In the rows, 128 means zero.
name the system of each run
path 1, Q573 (10 x 22)
[[ 63 144 115 127  95  97 145 135 138 158 120 105 162 113 133 118 134 132
  154 134 155 137]
 [118 101 132 134  77 132 163 117 132 135 103 142 121 148 184 125 111 107
  149 109 115 100]
 [150 145  91 149 117 126 133 161 169 120 117 152 111 167 136 120 111 143
  106 156 145 142]
 [129 173  98 121 115  80 150 144 106 119 144 116 145 132 124 141 129 101
   84 103 122 140]
 [154  87  91 129 115 168 131 101 101 102 125 119 126 112 109 118 119 112
  107  94 109 105]
 [146 133 124 128 127 138 115  90 154 132 110 112 159 136  87 116 133 176
  116 145 166 138]
 [149 134 172 127 140  85 167  95 125 142 110 104 142 134 134 144 140 113
  151  86 150 138]
 [148 102 139 162 161 162 141 157 158 128 110 117  98 120 113 138  94 107
  143 112 141 116]
 [101 168 153 138 141 127 118 161 147 150 153 126 157 148 104 161 102 131
   84 143 140 123]
 [134  86 143 114 142 120 134 114  82 144 167 157 121 141 138 151 127  98
  101 101  96 135]]
path 2, Q862 (10 x 22)
[[133 236 173 136 167 102 117 166 153 112 133 142 136 165 119 168 131 158
  133 155 159 145]
 [109 130 114 143 196 125 133 170  64 126 195 147 121 109 114 162 146  77
  128  81 106 131]
 [ 96  72  52 126 114 182  91 130 118 126 163 129 149  93  94  92 131 153
  101 174 120 130]
 [ 99 116 140  76  64  72 123  57 124 161 112 125 167 147 162 106 151 161
  114 151 128 148]
 [153  83 147 127 104 109 174 122 139 122  85 156  69 137 202 118 120 108
  195 115 117 138]
 [143 215 133 154 119 139 134 204 195  89 102 106 103 112 133 132  93 133
  146 171 148 121]
 [129 219 147 124 162 111 122 153  86 103 175 116 155 139 136 166 140  90
   79  82 107  92]
 [158  66  57 142 195 180 100 110  92 113 176 142 119 129 111  95 170 121
  102 103 121 119]
 [ 87 104  91 101 110 106 100  74 155 164  94  82 163 108  93  78 155 173
  126 149 167 158]
 [ 92  90 176 111  67 106 171  72 110 157  64 129 121 142 174 137 111 111
  184  77 121 108]]
path 3, Q943 (10 x 22)
[[102  68  77 135 157 132 120 151 127 138 128 169  74 114 130 102 144 137
  183 151 134 174]
 [ 46 190 129 106  73 105 117 144 135 123  83 114 132  95 117 129 117 153
  179 156 141 137]
 [125 157 149 123  88 128 152 120  97  97 129 160 121 152 223 132 142 109
  164 107 100  82]
 [161 168  73 160 152 152 119 185 163  91 156 148 111 139 156 102 143 141
  122 171 142 126]
 [ 96 192  89 104 137  86 111 137 111 119 149  73 156  93 122 108 158 110
   85 108 124 124]
 [132  63  86 116 126 165 117  65  97 121 111 115 125 128 161  80 159 113
  126  77 108  83]
 [139 138 104 129 130 139 101  89 179 136  76 128 137 172 108  96 142 195
  129 151 181 142]
 [117 177 156 131 149  63 163 114 124 152  93 112 140 171 139 153 144 106
  140  57 161 135]
 [130 103 112 184 147 190 151 165 134 125 111 139 103 154 123 145  89  87
  132  73 134  83]
 [ 99 172 114 143  97 141 110 158 138 139 156 139 173 154  70 159  90 146
   54 157 137 129]]
path 4, Q579 (10 x 22)
[[178 179 136 140 115 108 151 137 150 107 141 107 163 138 104 149 116 136
   90 139 151 137]
 [180 115 130 135 168 127 143 116 110 119 159 102 140 121 119 136 137  91
   88  83 121 117]
 [154  71 120 126 157 158 108  98 152 141 114  94 126 111  88 105 121 139
  109 128 141 134]
 [ 99 117 169 107 132 104 112  91 138 176 101 111 141 149 108 141 117 140
  103 116 137 138]
 [135  87 176 133 135 127 153 109 111 144 107 164 102 148 132 159 111 123
  166 102 127 141]
 [124 135 152 149 125 142 138 167 146 124 131 155 113 117  81 169  83 147
  154 165 141 156]
 [103 150 144 126 126 132 126 160  88 125 188 151 152 116 109 171 108 110
  101 139  99 125]
 [141  74  94 115 125 152 118 118  94 110 180 158 123 104 135 111 142 133
  126 157 100 141]
 [109 128 111  88 105  90 108 118 142 132 133 109 131  90 134  98 143 157
  125 185 129 169]
 [128 145 176  87 110  86 135 101 120 120 115 106 114 105 193 122 144 113
  153 119 102 122]]
path 5, Q573 (10 x 22)
[[ 89 122  83 116  87  94 137 120 121 151 126 113 150 130 123 115 124 117
   89 117 129 141]
 [139  91 107 121  72 130 147  86 122 123  81 130 115 140 129 119 110 126
  127 102 119 125]
 [167 154 120 140 108 120 148 123 159 109  88 129 126 150 100 135 109 155
  133 135 158 147]
 [166 173 138 146 131 100 170 141 124 109 136 109 146 129 116 162 122 101
  119  93 142 129]
 [164 104 120 155 156 170 136 135 124 114 155 111 139 116 103 136 115 102
  101 103 126 101]
 [130 115 140 127 155 140 105 107 140 156 151 107 167 133  92 132 128 146
   82 135 143 128]
 [127  82 167 109 148 104 133  85 117 164 116 117 126 129 123 137 130 120
  127 102 126 146]
 [123  97 159 133 140 139 126 133 155 139  86 131  85 115  99 141  90 135
  158 136 135 148]
 [110 177 180 130 116 111 136 161 139 128 131 144 126 133 114 177  92 133
  134 153 126 143]
 [149 125 147 130 135 132 141 152  94 106 180 163 113 122 146 160 115 106
  119 137  94 131]]
path 6, Q579 (10 x 22)
[[107 147 120 117 151 175  81 134 115  96  83 103  81  82  69 132 102 125
  139 106 110 116]
 [ 87 145 142 119 106 169  92  76  96 125 119 141 175 144 105 133 140 171
  139 126 135  96]
 [115 115 124 142 140 101 161 110 109 148 150 163 157 152 148 130 168 145
  183 127 163 153]
 [101 124 118 149 122 101 167 183 155 141 136 113 120  91 137 131 112  99
  169 145 145 149]
 [107 140 138 135  89 148 132 163 145 126 147 122 133 118 165 135  87 101
   96 147  97  90]
 [162 132 105 123 125 142 109 123 123 107 154 161 117 169 163 116 137 141
   86 146 109 125]
 [145 151  85 110 151  93 113 125 123 109 120 117 102 119 116 111 150 131
  109 123 130 163]
 [121 137 125 107 116 122 128  96 120 111  89  85 123  93 124 115 133 116
  142  96 123 115]
 [145 132 160 129 112 147 135  88 146 124 102 116 151 139 142 123 131 154
  160 125 152 103]
 [141 155 155 151 163 112 149 142 149 141 136 131 147 158 132 147 135 130
  137 119 161 132]]
path 7, Q39 (10 x 22)
[[164 188 174 122  87 121 135 161 147  91 101 163  72 157 162 165  72 120
  105 148  91 123]
 [185 177 110 130 151 133 125 180  96  61 179 144  90 101 121 154 115  96
   90 131  86 133]
 [154 126  83 115 162 150 108 126  94  84 181  85 145  46  79 110 155 124
  118 140 118 137]
 [130  99 135  95 146 122 110  47 120 137 130  80 173  87 121  87 186 162
  158 131 151 133]
 [133 103 172 125 156 102 141  72 163 168  77 119 126 160 167 100 165 163
  198 118 180 138]
 [102 171 176 156 160 112 140 174 184 153  80 144  89 177 153 149 107 128
  173 123 164 135]
 [ 72 183 147 154 157 163 106 212 126 127 148 160 100 144 129 179  79  98
  108 122 104  94]
 [ 84 110  72 128 128 185  80 162  74 111 191 172 125 116 105 137 115 116
   78 145  79 114]
 [ 97  72  51  94  73 117 119  90  78 129 158 144 153  99 113  94 153 145
  109 157 107 161]
 [135  94 112 100  44  76 181  61 124 130  86 114 148 108 170  95 152 137
  179 122 140 144]]
path 8, Q943 (10 x 22)
[[171 110 117 119 118 129 138 105 127  93 129 139 106 107 163 100 154 143
  174 151 126 139]
 [141 184 137 124 147 118 120 132 162 102 113  90 131  99 135 109 152 147
  165 150 155 129]
 [126 162 161 123 169 137 118 118 119 119 134  96 136 125 167 123 154 111
  141  90 126  84]
 [122 114 114 141 186 177  87 129 133 132 139 136 119 153 134 111 144 135
  117 120 135  99]
 [ 76 141 110 120 153 113  95 125 120 160 127 135 135 150 103 128 139 143
  105 121 144 147]
 [ 81  91 106 129 110 120 141 111  98 151 100 157 111 148 139 129 126 112
  147  85 121 130]
 [103 136  99 147  79 141 143 144 147 123  91 161 119 156 125 133  98 147
  151 146 143 133]
 [124 192 122 134  83  85 168 156 124 112 136 139 149 144 148 152 116 114
  118 129 130 131]
 [165 122  88 147 113 135 161 156 120  96 160 120 125 110 155 122 122  84
  108 114 111 109]
 [156 137  91 121 112 140 114 123 152 107 141  87 151  96 107 104 123 141
   80 158 131 126]]
path 9, Q862 (10 x 22)
[[121 124  91 136 136 122 133 158 103 129 180 136 144 118  90 147 119 108
   78 127 118 148]
 [138  76  92 105  95 121 130  94 106 130 147 126 144 110 113 111 129 130
   91 144 109 148]
 [163  93 140 100  85 103 148  75 143 124  99 116 120 115 152 105 130 146
  145 148 128 151]
 [166 151 180 126 117 111 155 123 162 110  91 104 107 111 160 131 118 124
  173 131 136 129]
 [153 185 176 148 170 151 125 163 147 101 134 108 120 116 135 153 116 116
  140 121 134  97]
 [124 157 136 138 199 163  92 146 117 123 170 120 142 128 108 142 141 122
   98 115 128 103]
 [ 91  86 104 118 171 147  87 101 100 157 152 131 140 127  99 116 150 137
  108 115 130 133]
 [ 76  68 116 110  96 126 116  89 123 165  97 144 125 128 120 110 126 153
  151 138 132 150]
 [ 97 125 151 124  59 107 157 126 146 141  86 160 112 145 156 142  96 144
  175 149 131 143]
 [143 180 148 149 103 110 167 187 141 105 137 165 107 146 158 163  96 114
  145 149 125 137]]
path 10, Q551 (10 x 22)
[[ 89 104 118 137 108 129 134 169 150 153 134 140 113 131 144 133  90 108
  111 146 117 129]
 [126 120 104 118 105 124 117 144 131 123 121 152  91 144 134 128 100 122
   88 142 101 146]
 [160 135 103 109 120 109 128 118 115 101 115 133 100 130 115 128 124 129
  106 124 116 156]
 [168 135 119 120 121 116 145 103 114  98 120 108 133 105 108 128 134 128
  130 112 129 139]
 [160 136 146 129 121 133 143 101 130 113 135 104 163 112 126 130 136 137
  136 128 142 116]
 [145 132 167 136 142 133 137 116 147 135 141 110 157 133 146 133 135 136
  138 132 149 112]
 [117 126 162 137 163 138 120 136 153 151 129 116 126 136 140 133 124 124
  134 125 140 115]
 [ 93 121 142 127 150 146 103 135 135 145 118 133 109 135 126 136 114 129
  127 121 125 121]
 [ 92 123 123 122 129 137 107 127 112 134 115 158 106 142 120 136 118 137
  133 127 119 137]
 [109 129 106 125 113 116 132 133 108 120 122 160 111 126 117 137 123 137
  148 133 124 156]]
path 11, Q39 (10 x 22)
[[143 165 138 129 176 176  88 124 113  82  96 130  73 134 150 125 137 118
  145  85 106  81]
 [119 179  78 138 179 148  84 142 116 103 138 150 122 145  86 123 158 165
  127 137 154 144]
 [ 60 136 100 129 151 108 131 126  81 152 157 126 164 124 121 129 168 116
  149  90 145 130]
 [ 81  72 106 152  99 173 141 106 130 154 105 143 148 136 135 111 125 138
  175 116 150  99]
 [ 93 148 124 132  61 106 140 133 163 153 111 156 153 182 158 127 110 155
  114 167 145 131]
 [132 137 119 137  94  99 169 163 120 126 139 145 115 156 190 144 107  75
   96 102 101 111]
 [160 126  78 146  99 164 135 160 145  89 122 112 109 100 109 119  87 105
   89 134 110 113]
 [152 167 111  95 110 110 112  99 116 104 143  87 167 109 105 122 138 133
   63 129 117 123]
 [190  88 124 123 163 123 147  69 105 123 124 101 135 127 131 109 162 114
  129  71 138 123]
 [160 128 136 145 155 121 139 111 181 140  79  96 130 134  79 123 126 156
  148 124 185 155]]
path 12, Q551 (10 x 22)
[[144 123  52 122 130 154 100 106 101  96 125 150 105 166 158  89 159 125
   93  97 111 103]
 [131 158  62 124 133  85 131 104 135 123 105 105 143 142 121  91 173 143
  119 108 165 152]
 [116 134 111 135  87  99 181 109 125 138 102  88 162 124 148 121 133  91
  140  69 147 103]
 [145 130 109 169  92 164 159 134 166 121 108 120 158 156 138 123 104 129
  124 121 159  85]
 [136 160 136 146 137 106 138 149 163 157 131 127 153 186 119 147 107 128
   68 122 154 132]
 [145  76 127 142 162 127 143 127 121 159 124 130 105 159 113 147 106  88
   88  71 123 133]
 [130  75  99 134 128 164 111 102 141 140  93 123 118 129  59 123  98 150
  108 126 142 144]
 [121 119 157 104  78  94 138  77 121 148 100 142 144 149  97 151 109 157
  122 137 132 159]
 [175 104 165 142 108 120 177 117 124 115 110 158 108 132 122 159 106 131
  179 125 136 152]
 [152 154 158 149 132 134 141 165 153 109 143 119 133  98  72 168  89 139
  132 166 142 152]]
path 13, Q829 (10 x 22)
[[137 181 185 131 145 118 127 136 159 131 131 117 145 152 154 145 128 142
  132 141 148 116]
 [128 115 151 138 181 146 126 154 108 129 160 140 107 127 146 149 124  93
  128 102 111 114]
 [ 91 119  95 130 157 163  83 141 128 132 140 133 123 118  89 122 124 146
  110 144 131 131]
 [ 79 141 135  97  98 105 110  96  94 143 126 140 149 133 129 132 135 140
  124 127 114 135]
 [128  90 116 123  95 117 152 116 116 120 110 162  95 123 151 121 127 132
  179 137 121 151]
 [122 181 115 142 104 110 145 166 170 111 108 124 127 126 129 128 114 143
  151 163 157 143]
 [139 174 142 133 115 118 154 157 121 105 157 116 140 121 171 145 121  86
  111 112 109  99]
 [167 103  87 137 161 162 111 136 128 103 166 126 117 117 138 101 144 118
  102 135 118 119]
 [121 149 118 104 151 103  98  95 136 141 127  90 155 124 119 102 162 145
  102 123 146 136]
 [118  88 155 111 127 120 141  76 113 144  92 113 116 124 157 119 139 112
  162  84 125 118]]
path 14, Q829 (10 x 22)
[[111 113  96 102  95  90 123  63 124 158 104 122 160 170 146  95 160 149
   94 111 143 139]
 [147  83 124 132 106  83 182  98 138 150  71 133 102 154 151 119 124 110
  160  84 147 151]
 [150 147 116 171 114 137 163 163 186 125  75 116 114 154 106 140  79 122
  127 115 167 121]
 [158 175 147 156 122 139 149 150 124 118 153 127 160 167 113 173  94 102
   62  96 126  95]
 [178  71 104 141 164 154 130 118  91 123 189 143 142 130  83 140 127 110
   68 110 112 136]
 [129  86 115 107 128 113 113  82 130 155 129  95 161 101  54 121 129 155
   99 143 144 171]
 [132  90 193  94  75 100 151  63 132 150  83 107 131 110 126 141 105 138
  154 128 122 145]
 [177 112 189 142 118 144 149 135 173 115  91 154  84 133 130 150  85 149
  177 162 138 145]
 [147 208 183 152 162 128 129 190 150 107 151 132 129 134  98 184  94 131
  119 154 140 132]
 [124 131 147 127 167 163 111 159  76 107 204 132 135  88 106 166 116  93
  101 122  87 107]]
path 15, Q127 (10 x 22)
[[112 111 140  73 130  92 101  97  88 133 152 135 110 127 190 109 159 111
  102 123  77 133]
 [118 122  84 117 155 139  92 122 130 103  81 136  60 113 139  86 156 147
  180 127 130 147]
 [ 84 220 143 108 111  88 114 123 134 119  79  95 142 123 113 134 134 148
  144 114 149 130]
 [112 162 138 143 142 144 141 129  85 109 137 155 126 163 183 147 145  98
  150  66 116  74]
 [122 158  61 165 167 161 110 168 149 116 154 136 143 145 118 103 153 147
  121 142 164 117]
 [ 82 136  94 114 103  88 136 130 115 160 157  94 174 126 122 122 129  97
   60 107 123 126]
 [126  60  70 127  89 153 142 100 103 122 104 151  97 141 162  95 128 106
  131  95 104 109]
 [152 159  94 131  93 102 138 118 180 119  68 120 124 155 109 108 119 168
  126 151 169 159]
 [159 165 168 129 114  75 179 135 126 129 118 103 131 146 155 163 108  79
  106  74 121 121]
 [192 113 113 172 162 198 134 149 139  87 133 130 103 125 123 126 112 113
  129 110 129  91]]
path 16, Q127 (10 x 22)
[[148 198 173 140 169 124 120 107 121 125 140 172 153 213 151 154 166 169
  137 115 160 114]
 [102 135 101 166 215 112 146 194 121 155 188 124 134 124 134 136 156  82
  131  96 152 133]
 [ 52  98  69 140  97 175 110 155 122 140 145  98 151  79  95 110 102 109
  106 132 117  98]
 [100  99 101 100  45 128 114  76 107 144 117 168 154 172 139 114 121 160
   91 147 108 130]
 [158 119 102 126 110  66 167 125 137 128  99 168  88 169 169 117 143 129
  152 126 142 180]
 [152 183 121 146 116 101 169 183 165  93  94  89 100  91 124 138  97  97
  148 120 141 138]
 [171 177 157 133 110 167 130 127 122  82 144 100 146 116 129 148 103 111
   90 115 105  72]
 [195 105 125 127 180 157 104  92 116 113 174 133 146 150 129 113 162 143
   86 125 130 119]
 [130  75 115 119 182 107 121  97 139 165 128  83 138 105 101 102 156 125
  120 111 153 158]
 [ 81  85 153 120 106 137 134  94 137 163  69 104 122 111 124 122 106 120
  168  95 134 109]]

runs to name
path 17 (2 x 22)
[[134 135 144  93 189 101  96 103 103 126 110  89  94 101  88 134 139 112
  110  85 111 151]
 [107 116 142 130 153 174 109  82  91 117  87 128 116 112  88 134 138 139
  186  78 136 107]]
	Q127
path 18 (2 x 22)
[[155 128 172 149 132 153 151 129 116 106 114 150 114 119  79 176  94 140
  173 120 140 136]
 [125 153 158 151 127 157 134 153 126 116 169 143 162 114  84 172 101 147
  138 163 138 123]]
	Q829
path 19 (2 x 22)
[[252 124 164 135 152 122 157 107 127  94 180 146 139 155 135 157 133 133
   89 139 123 142]
 [190 105 133 139 194  95 151 155 157 131 168  77 124  76  81 141 126 106
  104 140 142 178]]
	Q39
path 20 (2 x 22)
[[147 104  95  86 116  93 134  95 104 110 164  66 153  50 149  83 168 102
  105 127 104 132]
 [179  96 132 104 125 130 128  46 160 112  67  69 123 101 151  69 161 155
  175 118 152 120]]
	Q39
path 21 (2 x 22)
[[186 110 186 149 183 148 159 122 158 119 133  76 133  90 138 132 132 109
  170 107 148 101]
 [124 130 175 148 193 172  89 145 184 158 141  97 145 135 108 132 110 141
  102 145 153 104]]
	Q579
path 22 (2 x 22)
[[122 192 127 120 148 108 109 140 128 116 141 135 136 160 145 133 149 139
  104 134 135 127]
 [121 116  91 129 162 121 131 132  94 122 144 140 109 127 135 121 153 101
  132  90 121 133]]
	Q862
path 23 (2 x 22)
[[131 117 125 134  60 110 175 120 156 131  52 109 107 132 124 135  77 107
  138  99 134 127]
 [174 170 143 152  84 147 153 137 149  95  98 142 130 164  92 168  72 140
  103 129 138 121]]
	Q551
path 24 (2 x 22)
[[123 156  93 176 135 135 171 188 142 125 195 110 185 116 152 126 142  97
  129 129 157  97]
 [109  96  92 127 131 136 123 137 137 156 189  94 173 121 175  93 143  95
   59 131 114  95]]
	Q829
path 25 (2 x 22)
[[116 131 105 110 122  92 132 130 124 133 115  91 115 107 111 128 115  94
   87  98 115 142]
 [153  94 141 114  91 150 134  79 124 115  92 118 121 124 132 119 112 132
  131 113 115 112]]
	Q579
path 26 (2 x 22)
[[196  63 132 132  91 119 189 115  84 109 161 130 134  85  70 172  88  92
  109 111  99 162]
 [192  72 155 130  85 148 157 106 154 112 150 106 160  64  69 137  91 157
  138 193 137 157]]
	Q943
path 27 (2 x 22)
[[ 92 148 165 143 158 139 127 152 153 138 106  94 123  97 114 142 111 119
  168 115 150 111]
 [ 97 144 177 140 137 150 124 149 130 146 146 151 135 154 157 158 108 121
  131 125 123  96]]
	Q573
path 28 (2 x 22)
[[ 91 118 161 120 160 139  91 135 104 148 123 171  95 144  67 175  97 143
  125 129 119 158]
 [ 94 108 131 120 113 131 116 135  93 131 145 188 115 123  72 169 104 155
  149 165 119 177]]
	Q862
path 29 (2 x 22)
[[149 143 111 121 160 127 122 120  94  98  92 131  75 134 109 142 124 102
  126  65 111 133]
 [129 132 112 135 113 170 117 102 126 105  89 118 135 111  64 130 112 157
  149 121 146 123]]
	Q579
path 30 (2 x 22)
[[151 136 183 120 190 136 105 105 126 147 168  88 166 136 115 146 138 116
   70 104 125 103]
 [143  45 141 126 208 160 100  90 124 156 126 133  99 136 111 117 143 134
  135 106 129 136]]
	Q579
path 31 (2 x 22)
[[138 140 178 106 102  94 142 169 139 117 171 133 114  82 156 149 101 118
  130 197  93 156]
 [164 133 156  97 134 145 101 136 114  81 160 139  84  70 148 126 127 133
  137 180  77 135]]
	Q127
path 32 (2 x 22)
[[164  94 119 101 155 128 102  87 143 130 128  85 124 110 122  95 143 133
   90 128 123 137]
 [135 120 161  96 121 121 119  62 140 132  81  90 131 119 146 102 142 146
  148 114 137 117]]
	Q551
path 33 (2 x 22)
[[120 167  94 151  95 179 116 174 120  82 126 174  98 148 136 140  93 124
  115 135 102  96]
 [144 181  77 126 153  97 115 153 106 109 174 158 133 160 111 137 148 133
   70 136 129 162]]
	Q551
